(in the rows, 128 means zero)
which system made each run
trace 1, E (10 x 22)
[[155 152 108 130 153 142 110 137 111 127 144 142 138 111 123 139 138 128
  128 128 139 170]
 [154 138 136 133 131 143 166 127 119 132 153 123 124 130 119 141  88 119
  131 103 114 133]
 [110 122 162 125 110 121 136  94 149 133 129 115 114 136 131 120 108 148
  131 135 109 102]
 [124 124 119 130 120  90  99 118 137 123  98 131 137 142 120 109 152 141
  106 147 132 106]
 [139 118 101 130 137 122 102 151 107 140 115 136 157 116 118 150 148  90
  132 119 147 136]
 [122 114 126 124 145 162 156 168 129 129 147 118 130 119 132 146 115 104
  147 105 109 141]
 [101 135 153 122 110 142 153 128 142 119 141 132  94 129 148  93 113 156
  145 135 121 132]
 [128 143 129 131 126 116 105  97 114 117 118 140 122 145 130 107 138 169
  109 163 154 122]
 [159 142 110 135 141 120 113 113  92 130 104 132 159 124 112 158 136 102
   96 117 137 134]
 [141 124 130 121 137 139 144 137 149 143 147 108 145 109 117 163 121  89
  139  90  85 138]]
trace 2, H (10 x 22)
[[127  93 138 138  88 116 181 157 138 182 121 113 166 139 192 128  99 135
  145 114 132 162]
 [142 154 126 184  93 155  98 124 166 109 112 147 114 179 151  80 108 132
  131 177 159 118]
 [109 155 125 117 181 167  86  87 129  72 147 120  93 122  68 139 150 126
  113 154 120  95]
 [108 116 115  63 160  88 170 128  71 136 142 111 137  80 111 159 164 137
  104  83 108 151]
 [149  97 133 140  73  82 158 170 148 204 103 129 165 115 165 109 109 122
  151  97 139 182]
 [182 144 141 207  96 154  83 131 183 116 112 151 127 191 136  97  75 119
  135 165 134  97]
 [ 93 153 143 116 175 180  86  80 103  45 131 130  78 129  87 150 132 124
  111 156 110  50]
 [ 66  95 112  38 177 104 168 144  58 133 150 110 135  69 137 165 187 155
  122  95 115 153]
 [162 110 102 139  73  87 172 185 138 218 135 136 178 117 178 105 128 118
  159  97 167 222]
 [197 167 141 226  84 170 102 101 218 129 118 134 132 204 124  93  59  99
  129 164 136 113]]
trace 3, K (10 x 22)
[[ 68 113 106 124 141 157 129 130 154 101  89  89 135 149 132 130 171  99
   99 152 122 105]
 [114 118 117 109 176 140 126 191 115  85 139 139  96 105  89 121 142 120
  137 108  99 124]
 [149  95 156 121 170 125 116 152 119 160 167 140 144 103 122 146  95 176
  168 126 128 154]
 [138 128 157 150 102 125 140 111  91 143 104 144 145 151 180 120  82 175
  119 149 157 134]
 [117 193 124 139  87 154 105  78 119 101 102 143 112 125 159 120 147 106
  114 147 143 134]
 [158 173  95 117 119 112 131 120 151 116 154 123 126 113 104 140 165  74
  111  88  82 137]
 [128  81 126 117 126  94 164 141 173 174 156 100 138 129  78 123 120 104
  154  96 121 114]
 [ 85  60 132 134 140 114 134 149 145 137 105 107 142 172 133 102 127 170
  123 172 157  94]
 [108 138 123 141 168 168  83 146  78  70  84 153 109 131 122 122 132 141
  112 165 157 112]
 [154 169 135 116 168 168 105 137  88 112 142 148 132  73 132 178 122 114
  135  98  91 177]]
trace 4, H (10 x 22)
[[133 131 121 128 129 109 159  63 132 157 137  99 119 137  35 109 113 110
  113 137 189 117]
 [143 115 149 132 160  92 101  95 117 143  49 103 172 127 103 149 120 162
   70 137 114 136]
 [135 141 153 131 124 114  83 190 107 104  53 166 121  77 138 119 121 117
  134  94  80 151]
 [146 104 150 127 136 151 129 196 135 121 189 160 104 120 146 135  86 133
  192 103  87 110]
 [119 125 129 123  94 151 156  84  87 132 201 141 115 160 174 142 107 141
  155 148 173  79]
 [ 74 136 103 119 126 159 108  60 147 143 122  94 156 141 160 148 187 127
  108 182 167 141]
 [133 170  67 123 148 120 131 146 160 106  99 106 144 125 107 110 201  96
   72 118 108 184]
 [153 124 134 126 128  95 184 173 166 136 119 112 105 112  49  87  96  95
  124  68  93 143]
 [154  74 180 143 121  79 143 126 108 146 114 139 123 157 100 105  47 179
  136 131 140  70]
 [111 111 165 141 135 142  39 101  67 127  80 167 139 115 155 159 109 159
  149 175 172  96]]
trace 5, J (10 x 22)
[[ 97 167 122  98 113  97 133  96 163  89 113 112  84 111  87  99 176 107
   98 107  78 103]
 [168  94 110 130 141  89 157 156 134 150 134 113 139 127  35 132 108  68
  125  77 125 104]
 [126  51 163 140 151 130  83 142 135 196 122 125 176 114 112 168  90 131
  185 142 155 120]
 [121 114 155 131 163 152  78 172 104  95 128 165 132 136 203 138 123 209
  141 162  98 134]
 [118 209 111 105 107 168 144 135  77  65 161 164  74  93 174 123 153 109
  128 102 108 150]
 [150 174  74 121 117 139 215  86 130 155 169  90 140 135  93 126 142  79
   97 104 171 187]
 [117  80 130 162  85  90 145  89 171 199  81  90 174 177 127  97 112 135
  112 169 195 120]
 [ 96 102 166 145 131 101  35 126 196  91  63 132 117 154 135  99 146 177
  121 176  78  64]
 [138 150 141  98 161 132 109 169  90  41 130 159  70  93  85 146 122  91
  123  68  33  64]
 [147 112 114  85 170 145 195 146  68 178 196 115 143  65  65 190 103  69
  167  59 150 173]]
trace 6, Y (10 x 22)
[[127 103 151 144 156 145 108 162 120 123 106 142 116 119  89 119  86 126
  152 133 139 120]
 [143 122 138 128 144 119 115 153  86 110 126 158 131 133 159 129 114 178
  122 137 123 130]
 [145 158 127 133  90 119 114 117  97 139 123 157 132 112 167 128 128 125
  134 122 145 149]
 [140 151 113 128 103 131 134  98 163 148 174 120 143 139 164 140 149 125
  133 131 118 145]
 [104 124 125 121 102 128 159  99 158 129 137  99 117 145 117 123 134  97
  126 126 122  91]
 [ 99 106 131 112 161 128 117 114 139 117 117 104 121 120  75 134 144 124
  120 137 124 100]
 [133 116 121 125 166 117 135 164 104 116  85 123 133 116  87 119 122 128
   99 116 129 144]
 [153 120 139 149 145 143 110 175 117 138 109 148 144 112 133 128  99 132
  149 122 131 165]
 [140 127 140 141 101 134 125 154 122 124 145 159 125 145 192 117 110 155
  147 136 124 128]
 [120 153 129 119  85 120 114  83 112 121 159 149 107 132 162 124 141 132
  139 139 145  99]]
trace 7, J (10 x 22)
[[107 127 138 127  95 130 157 116 143 161 123 115 126 117 138 113 115 115
  148 122 147 147]
 [137 119 122 137 132 112 118 117 166 130 153 124 135 163 129 109 136 162
  123 156 127 116]
 [129 137 132 129 112 112  95 118 103 101 110 151 114 130 131 129 129 118
  121 127 122  81]
 [126 136 119 113 159 135 128 130 120 122 117 111 138  99 100 155 140 103
  113 104 100 144]
 [126  95 130 133 127 133 165 171 124 156 121 118 140 124 131 125 101 116
  143 111 139 148]
 [114 115 139 135 126 144 106 123 152 143 160 136 127 141 146 117 126 159
  162 162 148 131]
 [143 161 123 132 129 128 107 109  97  86 137 153 111 148 148 120 135 158
  101 143 125 104]
 [120 165 118 111 119 121 141 101 103 119 103 120 124  96 110 139 148  89
  104  97 117 142]
 [134 102 117 133 129 116 170 152 164 167 114  92 155 132 106 120 122 105
  121 110 129 160]
 [115  84 150 150 108 127 107 142 168 149 133 133 132 154 143 114 107 144
  167 155 139  95]]
trace 8, T (10 x 22)
[[149 158 104 135 100 121 131 116 129 126 149 140 115 133 110 111 136  96
  131 120 148 122]
 [131 132 128 134 149 152 143 111 161 129 133  94 143 138 112 146 122 116
  111 128 104 135]
 [112 120 143 117 125 107 146 141 123 117  95 122 107 116 104 105 119 124
  117 107 109 114]
 [117 101 135 116 160 121 104 141 122 138 135 130 133 112 103 134 134 154
  142 139 139 130]
 [144 122 125 139 118 115 105 144  94 136 104 150 150 126 150 137 118 122
  127 125 144 127]
 [117 145 136 137 105 157 113 112 137 138 136 137 124 119 156 130 126 119
  152 141 138 140]
 [128 144 119 127 119 138 158 134 137 107 145 123 121 156 165 118 132 140
  113 130 107 127]
 [136 133 113 122 131 118 149 118 133 120 165 127 105 140  95 110 131 122
  126 123 138 107]
 [135 118 120 125 151 120 129 112 132 137 120 102 150 133  92 148 133 116
  104 125 127 121]
 [114 130 143 125 125 116 111 131 131 135  78 126 130  96 109 124 125 108
  128 112 118 141]]
trace 9, T (10 x 22)
[[144 117 121 160 105 109 120 150 169  99 132 141 117 192 145  87 125 147
  118 153 114  76]
 [120 129 114 112 145 146 100 102 111  92 171 130 107 133  97 165 148  89
  134 127 115  49]
 [125 140 113  88 145 120 165 117  80 142 125 106 151  84 119 169 151  96
  104  82 116 165]
 [123 125 135 138 118 115 153 153 167 179  89 116 138 100 106  80 118 138
  140 120 151 215]
 [129  93 151 177 141 144  90 172 176 107  88 138 129 176 136  92  93 170
  133 178 123 103]
 [114 131 142 121 130 147  81 111  61  69 145 166  95 137 144 157 120 123
  139 142 127  33]
 [135 164 103  77 126 123 155  78  58 148 188 129 144  85 156 185 163 118
  121  98 138 161]
 [161 150 105 145  85  95 184 129 187 195 122 103 158 130 136  86 134 121
  116 109 143 224]
 [119 102 147 184 128 148 109 157 246 113  91 104 116 183  99  72 102 131
  133 163 102  94]
 [ 90  98 144 106 175 147  93 144  78  39 121 144  87 138 101 159 125 121
  121 131  85   4]]
trace 10, Y (10 x 22)
[[152 125 144 102 145  71 118 138 134 153 113 129 147  82 111 135 138 155
  118  92  74 170]
 [152  91 118 148  98  84 132 178 155 180 122 139 150 132 124  96 119 120
  158 116 153 152]
 [126  94 108 158 121 147  90 147 140 120 141 141 142 184 162 129 132 127
  142 171 156  79]
 [103 158 109 115 124 153 117 115  70  70 122 143 110 129 162 153 157 104
  103 131 125  87]
 [119 171 118  88 142 146 153 103 102 134 156 119 117  70 110 149 149 110
  131  98 123 185]
 [127 118 144 134 128 133 198 125 174 175 142  89 136 134 110 102  96 147
  133 121 135 181]
 [117  99 167 168 121 134 102 116 182 124  86 117 124 170 114 101  88 149
  132 164 125  77]
 [145 138 127 125 144  94  60 136  98  71 102 162 114 129 116 135 154 138
   97 128  90  69]
 [165 142  96  98 134  92 125 155  61 145 148 157 144  75 114 156 153  96
  135  76 134 166]
 [123  93 115 133 114 150 179 156 145 200 162 107 170 132 172 134 117 130
  162 131 170 193]]
trace 11, N (10 x 22)
[[151 123 119 140 146 150 117 148 112 105 151 142 124 140 112 154 109  94
  137 115 118  90]
 [109 122 147 109 153 148 179 122  96 122 129 109 117 117 119 136 100 143
  120 115 125 137]
 [101 127 132 121 114 117 132 122 141 154 110 125 130 114 139  94 138 156
  136 145 157 170]
 [164 135 113 153 114 111  77 132 150 136 131 151 148 145 136 122 138 124
  133 143 134 121]
 [150 143 132 131 136 145 120 117 113  99 143 133 127 135 130 162 111 105
  117 111  94  88]
 [ 87 121 141  92 141 135 176 117 117 122 135 102 108 111 116 127 130 135
  125 113 113 127]
 [104 109 116 127 116 107 140 139 146 160 112 120 131 126 115  89 143 134
  135 141 171 155]
 [167 131 112 165 127 131  80 147 137 134 104 147 159 148 131 131 123 113
  125 147 144 133]
 [145 147 141 130 145 151 117 137 104  88 129 141 122 129 153 161 110 129
  115 114  80 108]
 [ 88 121 150  84 129 128 172 119 111 122 162 123  90 101 126 119 127 152
  147 109 112 125]]
trace 12, K (10 x 22)
[[ 91 101 146 125 167 176 115 135  77 122 105 131 122 101  99 151 100 116
  153 141 170 116]
 [122 140 135 111 146 145 136 156  97 117 129 139 142 106 198 148 138 168
  122 119  96 177]
 [160 165 143 141  79 122 138 133 120 142 150 168 100 113 144  96  90 127
  164 108 140 153]
 [159 155 122 149  92 119 113  64 178 151 156 113 152 164 152 133 139 132
  115 150 125 126]
 [119 143 106 129 116 116 165  94 126 103 109 103 112 153  84 115 138  83
   80 116 136  86]
 [ 78 100 112  97 164 122 122 144 153 135 113  94 130  95  80 131 178 106
  133 122 122 136]
 [131  66 138 129 162 107 124 216 125 129 107 140 138 127 123 117 112 153
  139 115 109 126]
 [124 105 164 148 139 163  85 136 106 129 132 156 129 133 155 143  80 160
  170 162 154 109]
 [149 178 129 126 122 156 129  91  65  99 145 147 130 136 188 155 120 152
  101 139 128 134]
 [142 191 111 113  90 126 165  93 114 141 145 135 109  91 120 120 142  91
  126  94 142 179]]
trace 13, E (10 x 22)
[[136  96 101 122 137  92 126 149 118 159 112 126 136 108  46 120 137  78
  139 108 175 125]
 [ 93  62 153 123 174 155 143 193 124 145 100 111 141 107 111 141  98 130
  158 117 121 142]
 [108 124 159 129 112 136 132 187 116 100 101 162  97 117 186  94 107 169
  142 123  98 136]
 [147 161 128 129 112 129  91 107  93 113 164 172 124 134 197 129 140 183
  132 157 139 132]
 [168 166  94 136 118 135 152  77  94 124 155 120 157 163 157 161 135 110
   82 126 145 127]
 [128 152 127 129 114 145 148  68 181 153 131  79 147 125 101 158 132  67
  115 111 109 134]
 [115 113 130 135 137 117 124 135 210 127 127 103 105 132  53  91 136 111
  137 126 105 109]
 [102  83 135 119 138  96  99 164 107 129 103 151 102 108  66  88 127 139
  159 133 172  96]
 [109  80 130 112 168 124 119 183  52 128  92 146 149 109 151 144 125 163
  128 131 150 139]
 [141 147 133 129 114 148 146 169  95 127 118 145 149 112 217 151 116 141
  125 105  92 183]]
trace 14, N (10 x 22)
[[140 126 121 119 110  89 147 154 146 149 118 125 145 120 138 114 140 125
  120 102 103 155]
 [119 106 135 145 110 149 107 141 165 140 125 123 139 139 148 139 115  98
  159 138 120 108]
 [122 113 123 130 152 144 138 127 109 103 143 122 127 165 139 134 120 152
  109 154 137  92]
 [113 159 115 111 132 143 147 110  81 115 134 137 108 104 120 121 142 127
  118 126 158 150]
 [154 142 125 125 136 105 123 139 160 154 132 125 136 102 104 113 139 136
  131 113 115 181]
 [143 120 151 157  96 121 112 138 166 135  99 132 132 141 139 119  96 112
  141 122 103 106]
 [100 101 143 126 147 146 109 115 112 103 123 121 127 147 136 151 124 138
  125 151 123  68]
 [107 133  99  96 139 116 161 124  63 113 143 134 118 117 130 125 159 139
  107 124 159 128]
 [146 144 106 123 123 121 138 141 142 166 140 125 142  95 111 126 144 106
  143 106 142 197]
 [160 125 146 167 112 133 115 147 196 140 112 118 148 155 146 120  96 126
  133 128  89 135]]

runs to name
trace 15 (2 x 22)
[[134 130 140 116 113 100 126  98  90 153 130 143 136 114 140 129 118 158
  131 129 154 136]
 [136 138 133 141 117 133  79 118 156 147 114 131 156 119 153 143 141 120
  137 141 118 147]]
 => H
trace 16 (2 x 22)
[[120 107 136 127 118 131 107 169 110 156 119 150 141 101 159 132 121 126
  169 122 147 149]
 [138 155 120 142 141 171 115 137 143 111 158 135 127 140 167 126 133 151
  131 152 119 160]]
 => J
trace 17 (2 x 22)
[[108 113 136 136 101 125  98  88 143 158 101 118 142 125 116 134 131  98
  145 144 157 103]
 [113 122 102 124 133 128 131 147 117  93 113 123 136 149 154 142 160 109
   98 126 104  99]]
 => K
trace 18 (2 x 22)
[[148  71 152 133 171 118 129 169 193 146 157 104 150 146 104 140 102 162
  146 122  69 118]
 [109 102 149 141  64  92 127 162 114 125  97 166  96 139 156  78 107 128
  161 121 147  74]]
 => E
trace 19 (2 x 22)
[[134 157 149 130 150 112  97 115 130 106  38 117 133 100  92 123 130 129
   78 117  83 156]
 [ 93  98 152 106 112  93  97 185 126 114  82 150 113  89 143 119 144 120
  152  95  76 102]]
 => N
trace 20 (2 x 22)
[[156 175 138 128 145 122 110 137 115  99 122 157 104 106 120 103 122 165
  115 121 101 168]
 [142 136 157 108 119 114 118 114 139 145 177 143 107  93 113 136 112 135
  170  98  98 124]]
 => H
trace 21 (2 x 22)
[[112 124 129 158 100 141 144 140 128 160  25 102 174 129 168 124 113 100
   97 135 152 175]
 [127 155 131 160 129 179  73 168 213  94 135 140 114 135 158 115 142 114
  156 146  68 142]]
 => Y
trace 22 (2 x 22)
[[122 133 115 138 165 172 134 156 133 100 121 119 124 137 118 126 126 119
  118 138 123 140]
 [123 137 140 129 139 141 139 156 112 105 124 147  99 117 119  97 107 148
  136 127 130 145]]
 => N
trace 23 (2 x 22)
[[172 137 117 160 123 143  95 103 163 143 154 127 157 161 134 150 118 111
  132 146 128 115]
 [115 127 119 133 113 142 137 119 133 104 131 117 111 144  99 135 128  70
  125 116 123  68]]
 => E
trace 24 (2 x 22)
[[ 97 131 152 112 147 142 174 126 115  71 152 129  60 146 105  88 104 171
  121 135 113  85]
 [145 146 160 115 152 100 106  67  66 133 106 144 120  93  65 131  99 162
  112 131 157 127]]
 => Y
trace 25 (2 x 22)
[[147 137 155 122 147 137  96  90 109 137 140 134 137 105 115 169 105 139
  136 126 115 125]
 [127 124 128 114 109  89 155 137 132 145 110 119 143 122 156 118 139 144
  108 106 101 149]]
 => Y
trace 26 (2 x 22)
[[109 127 169 123  45  89 156  97 123 143 106 139 109 133 184 100 100 145
  137 115 120  97]
 [124 122 108 146 133 124  62  93 160 129 119 119 169 168 163 140 176 156
  106 188 139 111]]
 => E
trace 27 (2 x 22)
[[138 132  93 138 130 116 124 168 127 114 116 141 128 137 116  99 151 114
  116 126 143 142]
 [143 136 134 150 152 168 110 129 134 120 129 127 128 129  99 140 100 111
  137 137 132 129]]
 => T
trace 28 (2 x 22)
[[116 107 116 101 109  86 125 143 118 151 136 135 130  96 110 133 153  92
  154  96 136 112]
 [158 106 106 153 163 141  97 162 140 146 133 131 167 139 112 146 127 122
  137 142 144 146]]
 => J
trace 29 (2 x 22)
[[109 119 144 125 179 163 156 150 111 117  80 104 135 110  97 141  99 125
  107 117 115 158]
 [138 144 168 122 120 113 117 148 136 121 115 150 104  92 133 113 103 156
  144 103  76 152]]
 => E
trace 30 (2 x 22)
[[131 181 131 128 114 153 112 111 118 122 109 138 117  84 127 137 132  89
  129 109 120 171]
 [145 133 131 121 133 128 167 136 170 148 192 114 123 130 129 124 119 149
  144 109  96 157]]
 => Y
trace 31 (2 x 22)
[[138 125  99 139 187 140 108 157 113  94 105 127 142 150 101 125 146 143
   86 153 139 136]
 [128 146 142 113 148 145 154 144  89 123 110 133 109  75  92 130 102 108
  134  89 124 167]]
 => H
trace 32 (2 x 22)
[[144 152 125 141 160 168 122 119 144 106 142 117 131 138 120 142 122 134
  111 139 103 144]
 [140 153 136 120 108 111 142 106 122 120 142 138  98 118 100 114 116 114
  129 105 117 110]]
 => E
trace 33 (2 x 22)
[[ 89 138 114 117 153 174 103 148  80  93 108 143 122 108 161 141 154 128
  125 149 146 145]
 [127 146 110 110 150 160 162 156 139 136 176 120 123 102 136 131 144 126
  144 110 118 195]]
 => H
trace 34 (2 x 22)
[[148 147 126 122  98  90 130  98 109 126 149 146 119 136 133 121 132 134
  120 118 127  97]
 [124 108 114 125 128 119 129  98 137 156 133 103 165 142 125 151 145 120
  116 139 144 117]]
 => E
trace 35 (2 x 22)
[[130 164 122 139 120 157 107 122 102  85 117 148 100 123 120 131 126  85
  125 123 127 100]
 [138 141 130  97 158 133 147 120 106 129 176 125 125  99 121 158 130 142
  135 105 104 150]]
 => Y
trace 36 (2 x 22)
[[ 80 142 164 112 106 132 124  65 161 143 129 113 104 105 127 116 130 148
  148 146 124 129]
 [140 141 116 127 135  89 132  99 161 113 120 111 117 153  83  91 146 151
   82 134 113 117]]
 => Y
trace 37 (2 x 22)
[[123 133 128 133  92 115 126 152 120 123 104 147 130 130 181 113 133 130
  127 121 118 133]
 [128 151 114 125 110 137 102 112 139 128 168 143 113 123 135 122 150 120
  152 138 144 127]]
 => Y
trace 38 (2 x 22)
[[147 113 110 139 138 139 154 154 146 142 170 126 140 153 138 121 121 142
  138 137 142 148]
 [110 139 147 147 104 160 139 109 122 118 104 129 110 141 133 114  96 114
  132 140 150 112]]
 => E
trace 39 (2 x 22)
[[158 119 138 139 103  86  97 168 200 122 152 149 116 146 145 102 131 144
  151 116  59 102]
 [112  94 150 134 114 149 132  99 105 118 149 128 104 153 106 152  85  95
  155 132 150  25]]
 => N
trace 40 (2 x 22)
[[116 148 158 141 122 157 102 128 128 123 106 146 122 118 172 119 111 162
  142 153 122 160]
 [145 139 134 117 124 101  98 116 126 114 177 160 111 131 141 121 138 171
  140 137 111 101]]
 => N
trace 41 (2 x 22)
[[165 149 130 156 115 154  91 138  85 127 119 165 159 138 203 153 112 144
  126 150 143 155]
 [105 183 131 132 118 200 109 113 167  93 152 127 101 115 159 141 141  95
  150 133  90 142]]
 => H
